One turn moves every row onto another: examples first, then more rows asked:
j359: +2.25  +0.21  -0.25  -0.70  +1.04  +1.45  +1.01  -0.12  -1.78  -1.35  -0.58  -0.72  -0.46  -0.47  +1.65  +0.73  -2.06  +1.04  +1.67  +0.27  -1.03  +2.22
j661: +0.06  +0.55  +1.70  +0.05  +0.63  +0.63  +2.34  +1.44  +1.12  -0.23  +2.13  +0.47  -2.26  +2.19  +0.10  -0.03  +1.76  -1.38  -3.59  +0.29  -0.45  -0.44
j338: -1.54  -2.40  -2.27  -2.46  -0.78  -0.82  -0.16  +0.61  -0.73  -0.21  +1.43  +0.32  -0.08  -0.14  +1.49  +1.43  -0.68  -0.28  -0.98  +0.40  -0.70  -1.29
j6: +1.62  +2.40  +0.05  -1.16  +1.48  +0.35  +1.07  +1.86  -0.44  -3.29  -0.13  +0.85  -1.94  +0.93  +2.35  -0.63  -2.72  +1.41  +0.81  -0.21  -1.66  +0.52
j439: -0.53  -2.36  +1.89  +0.67  +0.56  +1.52  -0.87  +1.95  -2.10  -0.88  -0.52  -0.61  +0.29  +1.45  +0.21  -1.35  -0.69  -0.29  -2.59  -0.74  -2.76  +2.30
j583: +0.91  +3.24  +1.18  +0.41  +0.06  -0.35  +0.52  +0.89  -1.41  -2.99  +1.50  +1.62  -3.06  +0.66  +3.66  -1.61  -0.60  -0.60  -0.87  +0.36  -1.36  -1.91
j409: -0.08  -1.85  +2.82  +1.83  +0.14  +0.75  -0.39  +0.33  -1.37  -0.90  -1.92  -1.38  +1.28  +2.27  +0.61  +0.21  +0.11  -0.63  -1.85  +0.10  -2.54  +0.70
j376: -0.50  -1.32  -1.43  -0.41  -0.52  -2.41  -0.07  -0.21  -1.50  -0.45  +2.68  +0.37  +0.62  +0.16  +1.37  +1.15  -2.29  -1.54  -0.52  -0.07  +0.00  -1.22
j114: +1.30  +1.35  +0.92  -0.61  -0.67  -1.59  +0.31  -1.05  +0.05  -0.08  -0.44  +1.10  -2.16  +0.99  +2.39  +1.54  +2.27  -1.15  +0.90  +2.23  -1.54  +0.81
j989: +0.51  +1.85  +0.67  +0.23  -1.74  +0.51  -0.01  +0.11  -2.21  -1.99  +2.67  +1.53  -2.60  -1.07  +4.19  -1.54  -0.11  -1.29  -1.22  +0.44  -1.15  -0.46
j576: -1.79  +2.99  +1.91  +0.30  +0.02  -0.97  +0.07  -0.18  -0.12  -3.00  -0.99  +2.24  -0.75  +2.99  +2.64  -0.99  -0.82  +0.22  +0.44  +0.10  -1.71  -1.36
j239: -1.00  -1.89  -2.20  -1.45  -0.34  -1.12  -0.54  +0.39  -0.95  -0.07  +2.26  +0.98  +0.27  -0.39  +1.23  +1.15  -2.32  -0.78  -0.98  -0.48  -0.70  -0.95
j374: +0.73  +2.41  +0.99  -1.30  +0.95  -1.78  +0.41  +0.54  +0.59  -1.39  -1.30  +1.60  -2.84  +2.42  +1.89  +0.62  +1.57  -0.07  +0.67  +1.67  -1.88  -0.18
j713: -1.94  +0.22  +1.64  -0.23  +0.88  +1.18  +2.23  +1.83  +1.24  -1.45  +1.26  +0.69  -0.19  +3.21  -0.67  -0.87  -1.02  +0.26  -2.65  -1.19  -0.52  +1.03
j434: +1.71  +0.67  +1.36  +0.39  +1.24  +1.06  +3.22  +1.52  +1.35  -0.91  +1.55  -0.72  -1.34  +1.83  -0.07  +0.90  -0.20  -0.37  -2.53  -0.06  -0.28  -0.20
j275: -2.65  +0.14  +0.35  -2.58  -0.99  -0.36  -0.40  +1.24  -1.42  -1.63  +0.82  +2.32  -1.84  +1.34  +1.99  -2.13  +0.39  +0.20  +0.31  +0.29  -1.37  +3.34
j798: -1.23  +1.63  +0.39  -2.66  +0.99  -0.72  -0.01  +2.46  -0.78  -2.35  +0.39  +2.36  -3.36  +1.97  +1.77  -2.08  +0.20  +0.54  -0.10  +0.35  -1.73  +1.65
j609: -0.33  -1.62  +2.97  +2.21  -0.38  +0.84  -0.70  +0.95  -2.84  -1.17  +0.43  -0.78  -0.04  +1.35  +1.37  -1.64  +0.34  -1.64  -3.29  -0.13  -2.24  +0.31
j739: +2.42  -1.64  +1.96  +1.86  +0.71  +1.32  -0.12  +1.25  -2.08  -0.73  -0.26  -1.77  -0.08  +0.51  +0.83  +0.01  -0.78  -0.91  -2.37  -0.04  -2.38  +0.94
j850: +2.09  +0.95  -0.42  -1.28  +0.11  +0.98  +1.15  +0.68  -0.45  -2.20  -0.33  -0.05  -0.79  -0.40  +2.50  +0.83  -2.47  +1.36  +1.52  +0.22  -1.48  +2.06
j949: -1.97  -2.31  -1.38  -2.10  -1.16  -1.79  +0.40  +0.10  -0.98  -0.86  +1.02  -0.47  +0.62  +0.82  +1.59  +1.41  -0.19  -0.42  -0.30  +1.01  -0.09  -1.52
j22: +0.77  -2.30  +2.18  +0.67  +0.27  +0.66  -0.72  +1.27  -1.77  +0.12  -0.60  -0.99  -1.06  +1.20  +0.66  -0.24  +2.01  -1.43  -2.89  +0.85  -2.69  +1.21
j595: -2.94  -0.51  +0.53  -1.85  -0.14  +0.32  -0.88  +0.39  -2.55  -0.73  +0.46  +2.02  -1.24  +1.19  +1.13  -2.38  +0.47  -0.05  +0.15  -0.03  -1.12  +3.35
j573: -2.17  +1.89  +1.61  +0.88  -1.51  -0.16  -0.30  -1.56  -0.41  -2.30  -0.82  +1.92  +1.18  +1.85  +2.90  -0.25  -1.88  +0.12  +1.05  -0.40  -1.62  +0.09
j413: -1.69  +0.59  +2.05  +0.45  +0.08  +1.27  +2.27  +1.73  +0.35  -1.55  +2.68  +0.57  -1.24  +2.37  +0.38  -1.62  +0.09  -0.79  -3.77  -0.72  -0.18  -0.47
j14: +1.26  +0.59  +0.85  -0.10  +0.05  -0.52  -0.06  -1.67  -1.15  +0.86  -0.70  +0.77  -2.10  +0.44  +1.82  +1.41  +2.69  -1.43  +0.58  +2.07  -1.35  +0.49
j354: -0.36  +0.75  +1.85  +0.69  +0.86  +1.24  +2.81  +0.73  +1.97  -1.36  +0.19  -0.21  +0.32  +3.07  -0.20  +0.90  -0.87  +0.30  -2.09  -0.63  -0.64  -0.53
j51: -2.28  +0.97  +1.48  +1.16  -0.67  +1.09  -0.24  -2.11  -1.56  -1.74  -1.50  +1.20  +1.59  +1.48  +2.22  -0.31  -1.57  +0.25  +1.03  -0.44  -1.36  -0.04
j264: +0.12  +0.89  +0.80  +0.46  -1.02  +1.38  -0.04  -0.36  -3.64  -1.37  +2.41  +0.78  -2.32  -1.21  +3.49  -1.93  +0.44  -1.42  -1.26  +0.52  -0.65  -0.35
j728: -1.62  -1.71  -0.83  -0.86  -1.23  -2.76  +0.37  -0.29  -1.66  -0.96  +2.18  -0.33  +0.85  +1.02  +1.57  +0.95  -0.99  -1.41  -0.27  +0.74  +0.42  -1.54

j576 turns into -> j583
j114 turns into -> j573
Now these:
j609 turns into -> j739
j264 turns into -> j359
j338 turns into -> j949
j661 turns into -> j354

One turn moves every row onto another: examples first, then more rows asked:
j684: -0.03  -2.16  +2.53  +0.08  +0.32  -1.49  -1.30  -0.42  +2.18  +3.27  +2.75  -1.59  -1.96  -0.22  +1.50
j526: -3.01  -1.62  +2.70  -1.60  -3.17  -0.86  -0.49  -0.65  +2.22  +2.52  +4.07  -1.66  -2.56  -0.37  +0.44
j386: +0.89  -2.80  +2.00  +0.07  +1.17  -0.33  -1.87  +0.02  +1.13  +3.51  +3.10  -1.43  -1.50  -0.64  +0.66
j520: -1.52  +0.14  +1.30  -0.58  -3.79  -1.55  -0.56  -1.44  +2.40  +2.66  +3.74  -2.53  +1.38  -0.28  -2.62
j344: +1.27  -2.00  -1.23  -1.54  -2.84  +0.32  +0.52  -1.97  +1.70  -0.62  +2.13  -0.74  -1.75  -0.39  +1.30
j38: +1.94  -1.47  -0.96  -1.42  -3.93  -0.48  +1.05  -1.87  +1.82  -0.73  +2.15  -1.07  -0.42  +0.17  +0.10
j131: -0.74  +1.39  +1.31  -1.54  -2.55  -2.37  -0.85  -2.18  +3.66  +2.97  +4.06  -1.78  -0.92  -0.53  -1.64
j422: +1.80  -2.06  -1.57  -1.35  -2.65  +0.98  +0.15  -1.86  +1.03  -0.51  +2.14  -0.64  -1.41  -0.44  +0.84
j791: +2.54  -1.74  -1.25  -1.46  -3.36  +0.15  +0.40  -1.71  +1.41  -0.91  +2.21  -0.95  -0.16  +0.16  -0.42
j147: +0.74  -1.85  -1.56  -0.77  -0.63  +1.91  +1.13  -0.31  +0.51  -0.87  +2.33  -0.49  -0.33  +0.05  -1.24
j380: +1.93  -2.69  +1.96  +0.30  +0.92  -0.11  -1.78  +0.19  +0.45  +3.14  +3.20  -1.60  -0.25  -0.26  -1.14
j462: -1.89  -1.26  +3.00  -1.43  -4.46  -1.52  -0.03  -0.32  +2.12  +2.26  +4.28  -1.99  -0.40  +0.12  -1.66
j876: -3.51  -0.86  +0.29  -0.93  -1.45  -0.03  -1.80  -1.64  +2.19  +3.10  +3.33  -1.88  -2.37  -1.51  +0.95
j301: -1.08  -1.54  -0.93  -1.01  -1.17  +0.60  +2.01  -0.70  +2.18  -0.77  +1.96  -0.51  -1.77  +0.10  +0.75
j641: -0.82  +0.19  -0.07  -1.65  +0.19  +0.35  -2.65  -2.19  +2.00  +3.25  +4.09  -1.24  -3.00  -1.38  -0.17
j774: +0.75  +1.31  +0.82  -1.38  -2.27  -1.35  -1.29  -1.93  +2.60  +2.81  +4.41  -2.22  +0.24  -0.39  -3.37
j86: +0.05  -0.88  -0.52  -0.91  -2.34  -0.11  +2.61  -0.22  +2.04  -0.96  +2.07  -0.93  +0.44  +0.72  -1.38
j212: -0.24  -0.58  +0.33  -0.26  -2.39  +0.20  -1.70  -1.11  +0.75  +2.54  +4.14  -2.27  +1.95  -0.45  -3.90
j138: -2.40  -2.59  +1.73  -1.61  -1.50  +1.23  -1.56  -0.71  +0.99  +2.52  +3.99  -1.27  -3.09  -0.93  +0.73
j177: +2.48  -1.98  -1.67  -1.38  -2.62  +0.82  +0.17  -1.85  +0.88  -0.60  +2.18  -0.88  -0.54  -0.28  -0.18
j128: +1.44  -1.67  -0.98  -1.51  -3.67  -0.22  +0.98  -1.94  +2.07  -0.67  +2.03  -1.12  -1.30  -0.16  +1.01
j310: -0.78  -1.02  -0.31  -0.91  -2.37  -0.41  +2.62  -0.76  +2.56  -0.85  +1.99  -0.77  -0.98  +0.54  +0.14
j378: -2.02  -1.37  -0.73  -0.74  -0.27  +1.81  -2.84  -1.36  +0.57  +3.06  +3.55  -1.70  -1.65  -1.76  -0.32
j144: +0.69  -0.08  -0.48  -1.50  +0.31  +1.25  -3.25  -1.91  +0.93  +3.26  +4.31  -1.41  -1.71  -1.36  -1.85
j830: +0.11  -1.62  +3.21  -0.04  -0.91  -2.73  -0.46  -0.23  +2.74  +3.23  +2.93  -1.81  -0.87  +0.12  +0.57
j588: +1.36  +0.47  +0.00  -1.27  -0.84  +0.34  -2.27  -1.72  +1.11  +2.92  +4.40  -1.90  +0.10  -0.77  -3.65
j319: -3.29  -0.07  +1.12  -0.95  -3.26  -1.76  -0.61  -1.84  +3.06  +2.81  +3.51  -2.23  -0.74  -0.69  -0.28
j485: +1.02  -1.44  -1.11  -0.63  -1.66  +0.85  +1.86  -0.10  +1.07  -1.09  +2.34  -0.87  +0.51  +0.48  -1.90
j853: +0.10  -2.55  +1.45  -1.18  -1.94  +1.95  -1.74  +0.15  -0.56  +2.58  +4.78  -1.65  +0.18  -0.56  -3.56
j305: -0.24  -1.84  -1.57  -0.92  -0.33  +1.62  +1.24  -0.63  +1.09  -0.71  +2.13  -0.34  -1.53  -0.24  +0.16
j814: +2.02  -2.09  +2.51  +0.22  -0.25  -1.26  -1.17  +0.26  +1.01  +3.12  +3.34  -1.77  +0.78  +0.39  -1.75
j872: -0.54  -1.32  -0.73  -0.54  -0.67  +1.96  -2.71  -1.18  +0.06  +2.95  +3.91  -1.85  +0.49  -1.54  -2.80
j835: -0.19  -1.79  +2.28  -1.22  -3.57  +0.12  -0.61  +0.05  +0.62  +2.28  +4.76  -2.13  +0.91  +0.18  -3.59
j185: -0.96  -3.00  +0.97  -1.34  -0.74  +2.53  -2.33  -0.09  -0.38  +2.66  +4.30  -1.41  -2.04  -1.02  -1.28
j489: -1.27  +0.93  +0.69  -1.82  -1.24  -1.51  -1.59  -2.37  +3.31  +3.22  +3.68  -1.57  -2.77  -0.79  -0.06
j634: +1.24  -1.64  +3.24  +0.13  -1.30  -2.58  -0.67  -0.01  +2.10  +2.98  +3.10  -2.06  +0.43  +0.43  -0.98

j344 turns into -> j422
j212 turns into -> j520
Now these:
j138 turns into -> j185
j301 turns into -> j305
j814 turns into -> j634
j131 turns into -> j489

